In the rows, 128 means zero.
Named moves, each a turn or a mirror, and the order they were made in; the first pair answered:
roto:
123 126 99 120 164 141 156 107 101 96 166 130 132 100 159 133 129 126
 128 117 112 120 114 141 163 144 126 151 150 106 92 156 149 125 151 110
 178 158 126 138 150 167 120 133 |-> 137 117 89 110 152 139 154 110 111 109 173 144 125 109 143 120 132 125
 136 98 87 146 140 147 169 137 109 132 157 115 107 156 135 122 125 114
 180 157 118 128 154 159 101 148
91 132 139 165 145 130 120 115 116 129 100 141 139 150 134 171 121 105
 107 136 174 105 116 95 131 145 133 183 112 141 106 112 159 137 174 130
 141 129 147 152 121 103 142 135 |-> 125 95 131 131 109 116 117 117 148 153 121 168 123 165 75 134 128 106
 112 111 122 172 171 121 156 130 97 140 123 158 143 120 134 146 114 138
 138 127 130 121 123 91 112 180
119 105 145 135 106 110 142 129 167 168 97 93 135 186 97 137 86 160 131
 97 100 153 181 104 164 112 116 72 112 81 136 140 122 135 109 131 137
 132 126 117 161 108 134 148 |-> 98 135 153 161 132 125 146 123 145 147 79 74 144 176 140 172 85 155 128
 122 146 102 135 84 146 123 141 110 100 61 105 138 144 128 159 119 132
 133 151 144 156 123 159 117
141 131 83 148 128 180 144 161 118 92 142 138 101 75 186 160 163 61 155
 144 171 132 131 96 124 148 147 158 152 157 151 128 150 145 176 139 137
 132 176 152 161 166 113 95 |-> 165 102 73 118 97 165 140 161 141 120 156 159 90 86 141 128 168 60 156
 120 123 188 184 119 145 140 126 124 161 172 181 128 125 143 128 147 139
 133 159 128 165 160 85 129
fovup:
112 120 130 121 106 134 113 131 134 127 161 117 115 152 123 118 132 126
 96 112 126 144 110 113 120 134 140 121 135 112 124 96 116 104 148 113
 137 141 123 138 136 139 157 112 |-> 106 125 133 127 121 132 111 133 137 125 154 117 122 151 128 123 124 130
 94 119 129 133 96 111 122 135 144 122 127 108 118 101 124 98 153 112
 138 138 126 142 138 143 162 114
136 147 106 115 123 131 136 145 120 145 114 125 117 131 147 135 121 99
 139 116 140 136 123 115 135 133 157 114 130 141 106 119 129 133 118 124
 136 143 133 139 138 145 116 132 |-> 130 148 110 123 131 128 138 139 118 137 115 127 126 139 146 144 114 109
 139 123 147 119 112 115 130 129 157 118 124 133 102 119 128 130 129 120
 129 135 138 137 132 143 121 128
127 130 132 121 126 127 141 129 102 117 132 124 129 115 133 123 126 135
 136 138 126 123 122 114 127 129 129 143 131 137 110 137 141 125 129 129
 121 136 120 135 140 150 109 98 |-> 123 129 136 122 132 119 146 130 109 121 130 124 137 116 130 122 128 143
 140 137 129 113 122 116 132 128 129 140 122 140 107 142 139 130 124 125
 122 132 118 134 135 144 108 102
tegal:
142 157 143 123 157 98 119 124 149 111 102 95 238 190 141 154 113 152
 188 172 103 92 61 134 105 124 129 146 80 116 119 190 154 169 96 112 102
 105 152 136 113 152 122 89 |-> 136 119 176 79 91 96 81 91 156 148 142 96 208 211 78 139 138 126 114 131
 71 161 123 171 96 106 144 111 109 111 170 116 120 152 63 127 129 112
 101 88 124 126 151 153
150 134 179 98 111 88 92 122 122 144 95 98 129 113 116 117 132 145 109
 74 165 127 120 116 161 124 135 123 162 133 138 128 131 166 154 139 116
 101 113 140 127 96 140 94 |-> 151 142 171 105 113 93 97 127 116 139 91 97 127 105 125 129 128 141 114
 78 172 130 122 109 161 136 130 122 165 127 139 129 127 170 162 147 121
 107 125 149 127 102 140 88
141 168 113 158 65 146 118 98 75 114 118 135 103 84 162 138 142 125 84
 134 147 130 121 121 137 147 87 136 159 103 126 120 140 129 111 158 132
 133 153 137 107 167 163 88 |-> 138 174 124 159 94 124 118 95 86 113 105 136 137 116 154 130 122 167 104
 152 147 91 95 117 132 142 72 135 134 96 94 150 147 129 106 135 117 113
 156 137 99 160 175 94
Now pairs of rows:
(2 to 3 moves a pair)
147 115 121 196 77 97 171 116 81 94 116 159 126 105 193 134 104 114 188
 132 123 174 172 101 143 114 148 126 138 122 159 127 109 151 114 115 162
 130 162 126 150 127 114 82 |-> 139 97 143 175 52 91 154 102 90 111 130 158 126 119 158 126 109 114 159
 114 100 192 194 121 136 103 140 115 139 118 172 98 93 147 90 112 169
 120 139 104 156 112 128 111 -> tegal, tegal, tegal
144 101 98 112 139 75 131 183 150 113 139 167 86 116 148 103 132 155 180
 146 122 122 121 139 160 46 142 183 105 177 153 179 108 121 63 124 193
 120 147 99 146 125 87 98 |-> 121 102 145 112 152 57 111 155 158 117 138 152 120 156 116 102 122 179
 149 146 121 97 102 154 138 34 150 180 83 151 124 163 101 103 60 107 187
 101 130 85 143 106 129 126 -> roto, tegal
144 102 114 100 117 131 155 159 142 134 142 152 111 107 92 97 129 148
 134 117 96 179 144 141 139 141 99 98 131 172 142 145 108 118 103 151
 137 109 124 113 144 122 94 160 |-> 110 109 161 112 143 107 137 128 148 130 133 130 157 154 81 116 109 178
 107 131 116 126 105 149 114 130 105 108 97 145 97 126 111 100 114 124
 122 89 118 105 138 107 144 175 -> roto, tegal, roto
153 106 119 135 137 124 124 154 151 159 114 156 123 138 111 115 138 124
 139 131 97 146 132 139 159 92 100 121 134 148 143 180 113 136 88 132
 123 125 117 114 130 128 103 162 |-> 134 135 114 167 163 149 126 156 116 131 104 135 122 112 162 156 139 102
 134 159 150 99 91 112 139 111 127 163 134 133 119 176 134 142 141 139
 132 131 141 140 129 146 122 111 -> tegal, roto
153 120 102 124 129 121 130 136 146 148 129 150 117 135 102 100 132 139
 147 113 95 155 148 134 153 126 92 98 140 146 137 151 120 143 97 125 121
 122 128 122 141 123 113 150 |-> 132 151 95 156 160 151 133 143 117 117 114 140 112 106 157 135 135 125
 150 146 150 113 104 103 138 143 125 138 138 132 116 146 141 141 150 130
 124 130 158 150 129 149 131 103 -> tegal, roto
160 150 98 114 138 88 116 135 133 148 71 128 168 157 126 92 114 157 132
 117 115 125 98 151 119 135 87 120 125 126 117 188 91 153 87 132 112 93
 125 123 128 129 127 107 |-> 146 142 120 99 108 88 90 110 131 166 87 115 152 166 107 87 119 141 84
 100 112 145 115 164 106 129 99 114 134 112 139 138 79 141 89 135 120 98
 105 99 133 118 147 139 -> roto, tegal
106 89 103 140 113 166 102 124 88 143 123 102 90 120 134 129 121 74 115
 118 119 160 119 78 143 148 176 127 145 132 134 91 105 133 181 123 145
 130 124 142 109 140 153 102 |-> 138 71 92 129 115 127 115 137 127 158 120 126 106 146 90 89 106 115 149
 108 64 181 145 98 160 131 129 92 126 149 132 132 91 141 118 110 124 118
 117 126 102 128 117 136 -> tegal, roto
128 129 135 132 103 145 125 117 108 129 139 117 90 108 150 146 139 91
 103 123 145 144 133 125 123 134 148 148 143 134 149 93 120 125 146 145
 141 139 117 133 142 129 145 120 |-> 137 146 110 155 138 140 142 136 108 112 119 122 108 109 167 147 123 110
 146 146 149 117 104 114 130 140 136 154 128 137 120 131 138 130 149 134
 130 131 141 154 132 145 126 92 -> roto, tegal
153 137 122 150 155 139 131 140 133 126 116 118 118 126 168 166 138 145
 150 142 139 103 104 116 152 134 120 114 112 124 111 156 153 92 135 80
 108 111 162 135 128 142 107 99 |-> 136 131 158 137 149 119 108 127 150 141 123 111 139 166 134 153 135 164
 121 137 129 98 107 134 136 121 119 107 95 113 108 135 141 83 113 72 109
 104 145 113 124 118 135 139 -> tegal, roto
132 176 135 127 179 157 144 144 125 129 136 133 127 121 140 117 129 143
 124 141 130 80 141 112 154 116 135 98 107 124 81 157 122 144 95 123 131
 119 146 157 107 127 119 119 |-> 118 175 139 124 151 180 133 124 108 132 145 122 108 103 152 127 143 109
 80 131 145 95 152 111 143 116 159 108 130 116 101 108 121 141 117 139
 150 131 135 154 115 121 141 112 -> tegal, tegal, roto
120 116 156 129 110 128 129 113 140 144 122 122 160 164 109 115 121 157
 126 131 125 121 127 134 136 111 131 122 107 133 138 129 130 126 99 117
 114 100 115 96 131 105 150 156 |-> 124 134 136 149 136 134 150 132 132 125 110 122 165 145 137 125 113 157
 161 142 145 95 106 111 143 117 127 143 101 134 121 156 142 132 121 115
 112 104 133 125 122 113 139 120 -> tegal, tegal, tegal
103 132 158 134 121 115 98 99 140 147 142 128 139 162 108 137 136 127 77
 122 120 119 124 142 120 118 148 133 109 101 112 96 131 114 126 140 143
 122 106 121 124 106 148 143 |-> 100 151 145 152 137 130 104 113 126 135 135 124 133 141 143 154 139 120
 92 135 150 97 103 123 118 127 158 156 108 97 97 107 144 117 153 142 141
 125 127 142 125 119 151 109 -> tegal, fovup, tegal
164 107 93 108 110 128 126 153 144 130 133 158 115 128 109 98 122 121
 159 98 107 164 169 135 140 121 111 93 139 145 162 132 114 135 88 124
 125 133 130 116 132 115 88 138 |-> 146 141 85 143 151 145 144 167 118 102 110 144 115 100 165 134 115 121
 177 133 157 114 116 103 129 140 132 131 128 139 128 155 138 140 141 122
 122 133 160 154 131 134 99 85 -> tegal, roto
122 122 128 125 118 132 116 116 112 132 149 120 124 122 132 133 132 106
 101 124 144 127 136 122 121 143 152 148 138 116 134 109 126 116 149 151
 143 129 125 134 144 131 142 110 |-> 140 109 118 112 113 115 127 127 131 143 145 138 123 133 110 107 127 120
 123 110 113 154 156 132 132 138 126 119 134 130 145 132 121 128 107 147
 135 124 116 119 142 131 118 128 -> tegal, roto
121 138 147 116 122 123 109 107 133 122 136 130 142 147 125 134 127 137
 111 125 123 118 111 129 112 122 137 126 127 131 118 108 121 123 118 126
 138 116 118 120 128 119 150 144 |-> 143 128 121 109 113 124 122 127 133 129 140 147 118 122 130 118 140 115
 127 115 112 151 138 126 135 127 123 115 143 145 145 125 122 133 111 144
 141 133 123 125 134 127 118 136 -> tegal, tegal, roto
158 120 138 110 108 117 109 122 146 155 165 126 118 147 119 120 113 167
 107 115 90 122 109 134 130 116 146 143 108 118 144 115 117 142 93 137
 112 107 106 100 119 109 99 163 |-> 181 129 101 121 113 134 142 144 137 134 155 139 92 101 155 120 121 147
 136 125 101 129 111 114 150 129 141 149 123 138 152 139 121 164 103 146
 115 118 123 113 120 129 67 136 -> tegal, tegal, roto
195 70 139 123 178 117 120 142 148 121 122 169 155 128 106 105 120 88
 157 159 94 131 139 157 91 91 114 99 125 169 118 154 147 126 80 102 109
 138 126 136 140 107 85 165 |-> 160 99 143 151 197 150 115 140 108 101 112 144 148 101 167 150 125 66
 139 176 153 85 96 124 75 105 155 144 133 146 103 129 170 124 142 107
 122 146 146 170 142 118 116 119 -> tegal, roto
150 123 85 112 148 130 157 115 170 121 133 144 143 123 115 104 153 164
 198 109 86 140 152 132 137 139 91 108 118 156 122 194 125 143 115 127
 128 102 130 121 97 141 66 143 |-> 109 122 146 108 151 113 123 77 173 131 136 121 173 171 84 111 147 192
 149 112 94 107 133 151 107 122 102 114 94 126 92 157 120 130 115 111
 122 92 111 95 94 117 120 173 -> roto, tegal
119 131 108 134 155 90 163 124 122 123 104 136 129 150 127 132 109 167
 143 126 119 102 140 125 96 137 97 86 109 125 119 167 88 145 90 98 104
 107 113 166 110 92 157 130 |-> 86 136 136 130 131 109 135 96 98 126 116 117 120 147 135 155 121 142 95
 125 140 99 142 126 69 133 133 102 120 106 128 111 88 134 123 107 121
 113 103 158 122 88 190 134 -> tegal, roto, tegal
137 121 112 124 128 120 107 125 141 137 142 154 123 147 115 94 123 128
 127 102 105 151 131 154 117 118 99 119 129 126 135 136 131 130 105 127
 118 126 122 118 140 111 107 146 |-> 115 133 129 132 122 138 94 111 120 131 148 139 110 133 136 118 134 110
 94 105 131 142 124 148 100 126 132 139 137 114 138 98 135 128 141 134
 136 133 122 131 143 112 134 132 -> roto, tegal, tegal
127 88 149 110 134 81 124 114 137 134 131 149 161 172 62 103 122 198 141
 136 96 120 105 162 114 136 103 122 98 137 125 167 104 110 96 130 102 91
 134 94 135 117 147 184 |-> 139 109 103 147 175 102 158 146 116 104 108 141 148 132 124 120 121 181
 185 161 132 92 70 130 125 151 108 146 102 154 115 210 126 130 130 136
 96 92 173 139 130 142 123 121 -> tegal, tegal, tegal
